In the data rows, the value 128 means zero.
Each row of this table is followed by its label. One hidden rule gives the labels. It looks at one to three of the table's principal directions, none of them among the few with the most spread.
[111 132 125 199 193 167  93  95 135 123 131 160 115 102  84  84 173  67
 188 198 122 124  99 145 113 176 131  88 144 182 144  63  99 154 136 188
 140 133 152 210 216 171 145 130  81 164 143 124 192  93  97 141 182  91
  91  90 141 140 133] O
[124 143  94  79 100  82 151 135 144 170 129 111 119 151 117 151  88 150
 101  96  73 104 167  77 119 103 143 141 144 105 130 154 152 101 118  60
 168 143 110  72 136  91 145 100 187 117  83  92 124 154 150 103  96 131
 137 174 149 147 121] O
[160 112 161  94 127 127 154 136 135 108 129 106 109 106 163 152 110 147
 128 124 138  69 150 133 132 155 122  85 112  98 159 154 150 139 145 139
 159 149  93  85  92 153  93 112 167 140 163 125  78 129 161 102 144 146
 143 117 160  93 149] O
[107  85 130 174 107 153  88 140  84 147 109 132 156 116 159  91 162 134
 118 139 115 152 159 139 142 155 166 117 166 139 102 143  89 108  93 131
  86 124 142 132  83 161 176 124 131 191 173 154 112 138 154 169 120 148
  98 130 148 149 112] U
[148 152 119 128 134 112 130 107 133 143 122 101 101 182 113 109 101 104
 159 171 117 109 140  74 109 121 113  99 128 156 161 100 152 133 107 117
 197 137 140  77 199 108 138 102 157 162 156 146 155 138 177 144 118 139
  87 160 122 107 134] V
[134 103 185  71 137  96 160 144  30 173 137 107 133 133 147 145  88 104
 102  69 109 174  96 165 194 128 132 218 149 106  32 224 144  98 138 112
  78  43  94  73 118  75 135  77 157  82  91  90 102 112 107  94  72  77
 165 145 125 129  89] U
[163 161  95 128 118 164 163 140 204  97 120 152 138 130 107 136 115 122
 130 150 142 105 112 118 115 138 137 116 118 133 183  90 140 150 137 126
 185 152  99 137 178 148 117 163 135 117 104  94 136 111 150  99 172 123
 112 128 115 132 198] U
[138 112 171  34  81 100 122 170  62 186 131  72 130 207 151 146  74 123
  69  71 124 162 181  91 172  73 158 155 182  87  90 225 123 110  74  36
  88  96 116  28 135  37 117  82 205 101 119 163  78 149 177 109  64 150
 147 214 122 126  99] U
[104 125 134 173 101 109  98 122 165 105 121 125 137 112 142 130 168 163
 153 139 137 117 136 125 106 127 126 103 158 104 142 118  98 109 118 103
 118 161 122 131  59 160 116 135 128 175 152 138 127 161 166 151 137 138
 163 118 132 137 118] U
[115  96 133 111  81 109 100 173 104 138 120 117 134  80 166 153 124 165
  67  83 129 141 173 150 148 156 143 126 158  79  95 213 108 134 141  92
  95 154 105 138  39 137 102 114 117 137 139 130  75 156 139 127 117 154
 129 117 150 153 125] V
[169 160 143  40 154 164 144 182 127 142 146 134 108 127 127 135  79 123
  99 104 112 107 131 128 157 152 125 124 158 106 149 171 122 171 135 140
 181 130  80  99 200 104  89 125 201 134  83  95 105 103  99  87 128 124
 127  89 227 121 184] V
[146 140 130  68 132 119 101 150 108 158 146 138 144 188  85 104  71 111
 122 105  70 177 102  87 139  97 138 165 145 137 119 178  95 142 106  92
 137  88 149 117 228  35 126 106 160 144  49 127 118 109 115 113  80  88
  80 117 142 165 130] U
[160  86 147 142 195 142  62  96  56 163 134 103 114 149 110  85 123  49
 141 129  88 152 129  90 146 127 168  97  94 137  84 109 110 136 109 177
  77  89 164 124 212 118 184  90 166 170 149 142  99  91 136 105  99 128
 107 140 161  99  92] U
[ 76 131 140 180 152 130 116 119 120 148 139 143 117  87 110 117 167 107
 169 160 169 110 127 171 112 182 109 107 170 160 135 102 118 134 140 171
 119 126 128 188 140 169 112 140  55 103 167 120 207 128  69 148 173 106
 119 104 143 146  90] O
[122 116 116 127 147 152 160 103 185  96 129 150 140 135 104 152 127 141
 114 129 132  94 138 115 135 123 146 119  84 137 156  76 160 129 130 158
 159 148 140 140 144 155 133 157 123  95 123  95 129  96  82 105 146 128
 130 119 139 114 151] O
[130 156 139 130 106 170 127 124 211  46 129 130 113 122 155 150 160 195
 126  96 194 113 110 135 100  91  80  87  90  98 184  89 138 150 129 138
  99 175 133 142  63 146  92 185 104 100 155 185 118 158  95 119 149 160
 168  80 120  90 148] U
[128 148 128  61 125 152  76 179 154 143 140 153 124 159  85 115  88 115
  80 107 117 173 134 110 151 105 126 142 168 143 143 160  90 182 121 105
 135 148 132 161 221  71  77 156 106 115  77 149 163 111  48 131 102 101
 103 107 169 145 152] U
[106 128 136 151 114  72 151 105  40 218 162 111 127 113 130 153 144  98
 164  98 154 125  94 156 135 150 115 169 132 104  85 162 145  85 161 129
  43  54 124 126  96 102 131 100 104  32 127  87 149 148 126  98 129 100
 187 192  69 168  28] U
[211 124 128  92  97 129 195 149 132 135 147 134 160 125 138 167  89 132
 126 101 109 119  76 118 141 148 108 152  90  78 147 146 156 133 156 128
 131 102  95 124 137 119  99 120 179  75  79  81 105 122 172  68 128  77
 165 113 131 135 157] V
[148  78 190 117 113 120 109 143  80 115 107 111 127 122 156 121 127 115
 130 133 155 134 153 153 156 152 157 102 129 118 110 180 103 149 116 130
  96 123 117 111  91 136  94 104 121 151 188 177  68 116 176 140 141 160
 108 148 109 104 128] U
[145 120 146  81 167  56 157 150  41 192 180 141 145  91  91 130  83  58
 141  98  84 173  68 164 147 161 116 219 164  85  36 210 150 135 216 133
 100  59  70 137 175  56 104 102 152  64  16  56 142 110  84  76  90  37
 180 123 117 169 118] V
[178 138 128  78 130 139 190 149 135 124 129 123 134 156 137 149  83 122
 115 145 104  90 143 112 147 148 141 131 133 104 156 157 148 136 127 108
 228 129  97  71 172 120 111  99 218 150  96  75  72 102 197  94 135 131
 111 132 154 128 201] U
[152 130 106 112 154 120 120 133 173  94 168 170 126 100  78  88 123 103
 150 142 146 146  96 130  84 119 110 129  78 135 152  72 172 177 187 169
 111 155 125 172 169 132 114 195  80  88  90 155 168 134  55 111 130  85
 148 110  88  95 165] U
[114 179  53 130 102 110 176 122 109 226 146 133 110 151  79 146 101 124
 167 154 124  98  96 111 134 129 157 194 117 144 161 120 135  84 134  94
 169  93 147 122 173 115 145 125 115  67  94  35 166 131 163 125 171  95
 107 233  94 185  93] V
[ 94 131 160  77 115 128 105 166 106 170 154 114 110 136 137 174 125 138
 124  98 190 131 150 161 146 113 100 146 192  50 113 184 101 142 153  95
  64 130  94 143  76 107  35 136 110  81 129 153 135 152  92 121 138 129
 197 129 164 146 102] O
[123 128 105  86  95  76 193 137 120 187 143  92 115 128 145 193 110 145
 102  86 130  94 167 120 145 113 143 192 149  55  92 174 185  74 164  64
 110 142  77  53  45 123 128 108 173  59 119  61 127 172 152  96 102 108
 209 216 123 128 101] U
[109 170 134  73  99 199  53 194 127 192 153 121 125 173 128 152 110 144
  98  67 159 178 122 115 147  74 116 131 224  76 145 177  21 148  80  66
  41 103 132 162 165  58  66 139 148 100  75 172 149 142  93 118 119 122
 160 104 214 188  95] O
[122 105 144  99 142 138 144 132  91 137 124 114 128 150 140 124 103 138
 111 120 125 119 157 126 152 117 159 141 118 134 115 147 140 114 105 140
 145 106 140  80 124 120 151 124 161 132 145 123  87 110 123 134 114 157
  98 146 153 110 126] V
[136 108 125  83  81 168 151 150 132 150 111 102 131 171 157 188 110 156
  90 112 140 100 172 116 166  79 173 141 130  77 156 164  87 101  89  52
 122 138 134 104  82 130  93 115 174 103 130 122  60 117 206 117 148 148
 154 199 137 136 132] V
[153 170  73 198  97 156 128  90 195  74 110 134 138 156 148 106 152 184
 157 145  77 133  54  82  84  86  89 134  72 170 187  79 127  79 100 110
 161 134 185 111 121 124 202 142 135 196 119 123 139 155 188 145 114  93
  92 102  83 142 131] U
[111 102 153 117  96 125 105 152 116 123 127 101 151 147 165 156 130 148
  84 125 134 142 168 120 130  97 112 107 173 108 128 161 110 111  91  80
 112 132 140 123  93 106 101 116 142 136 133 170 114 145 169 136 116 143
 156 130 126 142 116] O
[142 118 146  88 154 111 117 150  69 184 158 104 125 125 127 124 100  97
 132 130  96 108 137 124 141 150 128 129 159  99 115 169 120 129 150 136
 140 110 102 111 159 114 110 104 187 146 111  93 108 122 142 108 111 109
 154 128 185 132 117] U
[203 152 120 121 136 186 137 143 155 117 127 129 156 171 106  97  89  87
 157 178 126 139  81 105 126 122 148 115 113 146 183  88 100 153 106 135
 177  90 128 136 229 134 130 134 172 161  97 115 104  87 213 115 153 116
  87 115 124 123 191] U
[114 141 121 170 126 145 107 103 174  72 130 111 103  89 183 147 193 198
 122  89 159 113 122 137  78  64  83  90  60 130 159  67 128  90  99 143
  54 138 188 147  21 165 158 154  94 107 160 173 130 170 108 132 126 154
 190  94 126  86  67] O
[ 73 149 119 182 153 134  91 114 138 147 149 139 105  99 109 119 130 125
 157 141 122 134  87 125 111 159  64 126 179 161 139 113 113 130 147 149
 162 143 137 166 181 121 113 138  88 131 124 118 240 139  42 156 114  48
 123  69 178 158  89] O
[ 87 123 181  82 100 113  92 161 122 167 141 119 118 145 130 162 105 154
 114  75 144 142 147 119 163 123 128 131 229  71 109 207  89 131 112  73
  93 131  88  90 115  74  64 114 157 111 116 145 144 150  90 117 106 116
 172 129 196 162  96] O
[ 83 145 132 184 136 151  98  98 118  65  73 156 158 149 130 102 189 155
 111 141 113 148 126 144 130 127 125 106 103 229 118 104  77 133  68 181
 131 131 190 183 133 114 162 145  61 189 172 172 123  88  88 196 148 209
  31  83  96 148 118] U
[134  86 128 110  98 129 100 133  94 152 118  84 130 156 144 131 134 138
 125 127 154 144 178 125 139  93 170 135 108  78 102 139  98 120 113  87
  49 136 152 136  34 165 125 100 119 150 182 181  61 156 202 161 116 168
 133 169 114  99 103] O
[122 129  91 170  71 164 164 107 229  33  90 143 145 121 173 173 163 199
  90 132 162 109 138 121  92  84  88  87  74 131 186  56 164 116 108 104
 146 189 142 150  46 172 127 176  93 106 149 181 133 153 154 134 162 168
 156 118  66 112 168] V
[225 128 128  65 116 199 195 141 134 119 141  84 147 206 159 139  74 120
 148 142 171 153  96 110 121  32 116 154  65  77 163  67 131 128  95  92
 103  69 146 103 121 140 117 113 210  90  96 194  76 127 248 124 108 121
 178 136 111  57 168] O
[156 174 130 182 112 164 116 106 202  28 104 131 128 126 163 100 167 162
 155 150 180 122  85 128  75 101  88  56  77 167 198  55 133 142 104 161
 136 138 140 119 105 148 143 178 109 166 168 195 112 143 170 139 162 195
 119  91  65  91 163] U
[ 82 131 110 194 153 126  57 133 123 156 129 147  95  36 131  95 182 141
 131 127  88 111 144 160 126 198 140 102 171 141 119 146  79 125 150 164
 134 160 143 188 100 187 156 127  94 188 149  68 147 141  72 151 138 123
 106  74 219 164  95] V
[ 63 114 113 183 131  74  80 110  53 221 135 138 121  98 118 118 182 116
 129 112  91 119 177 133 145 198 152 128 179 137  73 169  96 110 137 150
  88 136 155 156 102 129 155  90 100 145 166  87 157 144  74 164 107 148
 109 146 170 191  40] O
[122 124 131  95 133  74 156 129 111 148 139 122 140 125 111 128 100 128
 125 125  84 119 136 116 134 139 141 155 147 125 101 159 153 114 148 114
 162 127 100  89 131 105 136 105 167 135  95  91 125 131 130 125  98 112
 138 141 133 134 130] V
[ 91 128 123 149  87  93 142 125 170  60  88 149 157 128 142 123 152 191
 106 139 137 114 180 131 101 138 137 104 125 180 143 135 136 129 101 126
 172 176 140 112  62 127 132 149  82 169 173 164 114 139 124 186 135 206
  51 119  81 137 150] O
[166 113 113  89 127 152 136 151 116 164 145 138 170 166  90 143  87  93
 114 147 126 147 131 114 147 127 159 139 112 122 141 124 105 153 116 124
 121  88 152 184 195 119 102 112 122 100  85 113 110  86 157 108 146 115
  94 127 129 158 147] O
Which label does each new row get?
[140  78 155 100 101 151 137 142 176  61 127 134 144 130 166 174 141 163
  88 119 182 119 177 143 124  89 119  90  97  66 155 118 147 148 128 109
  95 166 132 146  42 156  69 156 117  97 143 193  73 135 144 107 148 167
 184 115 107  96 170] -> O
[159 172 144 120 121 142 140 129 175  43 111 151 107 114 163 125 143 157
 115 103 145 136  89 150 111 118  65 107  90 142 153 128 152 162 139 146
 145 144 114 113 116 107 109 153 114 134 120 171 114 135 102 113 127 155
 135  73  93 100 176] -> V
[101 148 134 110 161 147 113 146 106 162 127 129 115 136 113 127 115 120
 117 132  94 138 129 128 156 139 124 154 187 154 108 151  86 130 109 131
 160 125 130 138 184 109 121 106 141 156 110 103 173 107  80 157 112  96
 104  96 213 147 117] -> V
[146 121 132  93  82  89 152 150  96 156 125 130 167 172 118 132  99 135
 105  95 108 159 134 109 148 120 147 175 129 129 103 173 124 123 103  98
 116 100 135 106 134  76 125 114 142  97 106 121 112 128 141 137  88 131
 101 159 103 150 114] -> O
[133  88 142 148 111  89 124 116  88 154 112  89 120 125 173 138 154 128
 127  98 126 119 175 122 138 116 173 142 123 103  81 162 122  75 109 103
  61 122 129  55  33 142 166  90 158 142 187 123  88 153 181 138  89 146
 157 200 118 103  67] -> U
[175 152 129  78  98 135 107 154 128 127 103  75 109 143 179 141 134 139
  76  64  92 132 160 101 130  87 125 109 138  86 109 172  91 127 101  64
  81 159 100  86  90 109 136  82 205 165 128 161  69 162 192 110  78 161
 171 138 155  96 125] -> O
[122 154  83 125 119 119 155 119 181 118 130 149 148 176  85 137 103 134
 123 156 113 146 123  86 109 108  95 152 124 153 148  77 152 142 120 106
 195 152 150 152 187 111 117 132 110 120  89 131 195 130 110 155 109  98
 102 109 115 141 160] -> O
[ 98 101 150 124 137 147 109 131 162  75 132 124 114 102 122 130 147 130
 126 149 223 133 152 170 107  94 118  96  98 125 148  69 141 160 136 142
  89 153 142 194  82 186  80 179  40  74 168 203 137 132  91 144 170 153
 163 124  88  69 136] -> V
[ 58 118 125 250 155 123  36  70  93 132 106 146 100  94 123  80 221 109
 177 167 119 134 129 139 106 153 127  71 135 187 115  84  71 122 110 176
  90 149 193 194 122 153 165 131  57 188 197 175 172 130  98 192 156 162
 100 130 114 151  60] -> V
[107  75 183 122 122 169 115 138 146  88 126 118 145 128 149 157 147 126
 138 124 219 143 145 169 132  86 161 118 159  65 113 134 110 122 124 101
  23 119  94 130  46 150  89 159 106  96 155 191  96 128 147 104 173 138
 189 149  93 112 134] -> U
[117 113 117 172 121  70 195 115 104 143 132 146 152  78 141 146 185 108
 140 141 162 103 173 173 108 194 136 124 136 105  86 102 180 119 157 149
 108 126  98 145  54 187 141 107 112  80 149  99 138 149 147 124 154 166
 170 151  83 136 126] -> U
[101  71 145 117 122 109 100 156 113 127 145 163 177  90 111 118 132 147
 101 112 133 168 157 163 148 151 173 148 139 109  88 160  97 149 142 145
  76 123 144 189  67 148 107 139  86 127 107 132  93 116  76 153 112 136
 119  83 149 152 129] -> V
[122 127 141 161 144 137  78 107 107 103 105 130  93 127 157 103 170 137
 130 102 118 138 133 122 126 122 134 102 113 141 104 146 124 121 109 154
  80 137 149  86 107 103 178 131 125 180 178 167 105 139 107 128 121 172
  97 134 127 118 105] -> U
[178 155 133  96  88 131  94 136 149 154 112  71  77 149 145 151  96 144
 143  85  94 105 105  77 143  87 139 119 127  70 159 178  65 115 115  46
 124 152 106  75 121 108  98  88 206 158 126 116  76 152 223 103 109 107
 166 173 168 112 106] -> V
[127  91 131 138 174 126 126 124  70 198 149 131 122 123  92  92 121  68
 154 163 115 127 146 133 152 177 169 146 139 155 103 113 139 126 133 173
 125  97 148 142 186 163 162 106 117 120 154  88 168 106  98 139 123  85
  93 149 170 120  97] -> V
[185 107 129  47  87 157 221 146 169  70 129 141 183 177 144 170  62 163
  92  87 123 163  99 120 135  62 128 183  78  81 135 147 151 129 111  57
 134  93 121 101 112  88 110 111 185  73  27 153  57 110 178  81  95  90
 144 107  76 122 201] -> V
[167 114 149  85 122 153 183 122  41 188 115  87 114 184 158 167  61 131
 132  86 103 110  97 107 206 120 182 192 106  88  97 209 129  72 100 106
 136  48 112   3 139  80 162  74 237 121 129  57  37  93 204  80 118 120
 105 205 155 137 107] -> U
[125 101 106 145 139 122 126 121 107 140 122 131 138 139 119 126 111  94
  95 175 118 136 182 104 132 157 132  94 131 148 122 103 156 156 120 141
 194 144 157 151 180 138 133 106 125 142 138 142 137 111 146 149 128 164
  79 129 128 135 161] -> O
[152  86 140 123  77  43 168 127  94 149 115 110 144  91 150 131 142 140
 122 108 127 113 167 148 145 167 174 152  93 111  85 166 159 106 153 117
  85 135 104  93   5 174 141  92 117 111 179 106  77 159 183 146 102 153
 151 191  75  98  99] -> V
[ 97 133 149 165 153 186  75 112 149  86 112 134 116 122 140 103 187 146
 138 136 146 116 127 149 128 110 143  88 123 164 156  99  71 125  94 163
  96 143 165 156 111 157 144 160 101 173 175 157 112 109  98 153 157 161
 116 104 146 113 112] -> U
[142 120 147  36 146 143 153 176 123 126 141 123 133 129 118 130  65 134
  96 110 116 127 146 136 149 126 146 152 153 102 119 175 131 156 141 118
 166 130  87 107 152 111  97 129 176 125  84 116  93 109 102 113 111 117
 115  98 191 112 178] -> U
[ 95 144 153 164 161 142 115 108 110 123 126 122 127 141 132 106 159 124
 174 167 146 101 130 137 111 142 117  86 160 157 145  96 109 122 102 169
 147 113 136 122 145 136 137 132 139 172 168 146 143 120 130 155 157 169
 111 106 152 130 114] -> V
